In the rows, 128 means zero.
A single turn carries every row of the set below to another of its rows. Some are shown first; where does it send the rows asked next?
tos: [119  99 146 108 140 125 149 114 127 122 146 126 118 141 147  96 100 141
 158 117]
ket: [142 119 136 150 128  84 141 114 144 128 146 135 143 132 136 140 109 153
 147 185]
dadug: [136 141 153  99 158 144 131 117 143 127 137 121 134 126 110 121 126 119
 163  86]
Beg: [133 139 153 103 156 151 142 111 137 136 125 140 126 110 129 128 129 115
 167  95]
leda: [141 163  92 109 158 124 102 124 127 133 130 129 133 133 126 151 119 144
 126  94]
Suru: [141 132 106 101 120 109 123 133 139 122 131 120 150 129 125 150 131 151
 109  81]
Lidut: [144 117 157 129 152 127 136 174 132  86 140 124 133 133 132 110 134 115
 134 136]
fulo: [147 138 164  99 142 140 127 135 144 116 134 110 141 125 101 129 148 120
 147  93]
sakag: [121 142 148 124 146 137 139 152 104 107 110 114 127 127 144 110 142 133
 136 158]
gunu: [139 130 161 105 138 157 142 117 135 135 110 136 129 101 127 129 150 117
 151 113]
Ruzop: [145 131 132 152 142  89 128 119 147 123 157 129 140 144 115 136  98 149
 152 182]
rezek: [121 115 117 164 152 115 119  95 122 146 141 129 146 129 136 167 110 132
  93 138]
Vigul: [129 111 120 168 146 110 130 121 131 124 146 132 159 124 131 165 113 123
  79 131]
Doko: [113 114 113 158 142 109 143 100 137 133 153 129 157 125 128 149  91 130
  85 121]
ledov: [142 129 165 102 129 152 139 136 140 122 114 120 139 106 112 129 159 124
 138 108]
davuf: [108 130 111 161 141 129 137 109 125 134 134 123 155 120 125 149 101 131
  77 146]
zor: [131 127 129 146 132  92 147 113 152 123 148 137 145 132 123 123  90 150
 149 182]
vasi: [122 115 115 161 151 126 111 108 135 137 150 119 147 137 112 151  97 132
  80 141]
Mege: [134 155  86 116 150 142 134 132 138 124 128 163 134 103 131 139 103 127
 123 103]
Nuz: [139 131 134 150 135  79 146 129 147 110 154 124 154 136 121 133 103 148
 140 177]
ses: [136 135 133 147 128  93 138 121 143 124 140 120 146 136 118 133 109 154
 139 193]
Goka: [142 113 108  99 107 143 120 127 148 137 118 127 134 115 111 137 131 159
  96 112]
pobi: [147  98 150 116 157 139 112 138 140 108 159 119 112 151 118 102 110 128
 145 131]
keneg: [125 116 151 120 143 117 140 117 101 133 118 122 117 136 172 125 138 142
 159 135]
Mupod: [154 110 104 114 129 147 119 132 148 133 124 166 124  99 134 159 129 133
 118 116]

gunu goes to fulo
Mupod goes to Suru
Now find these:
Vigul goes to Doko
zor goes to ses
tos goes to sakag

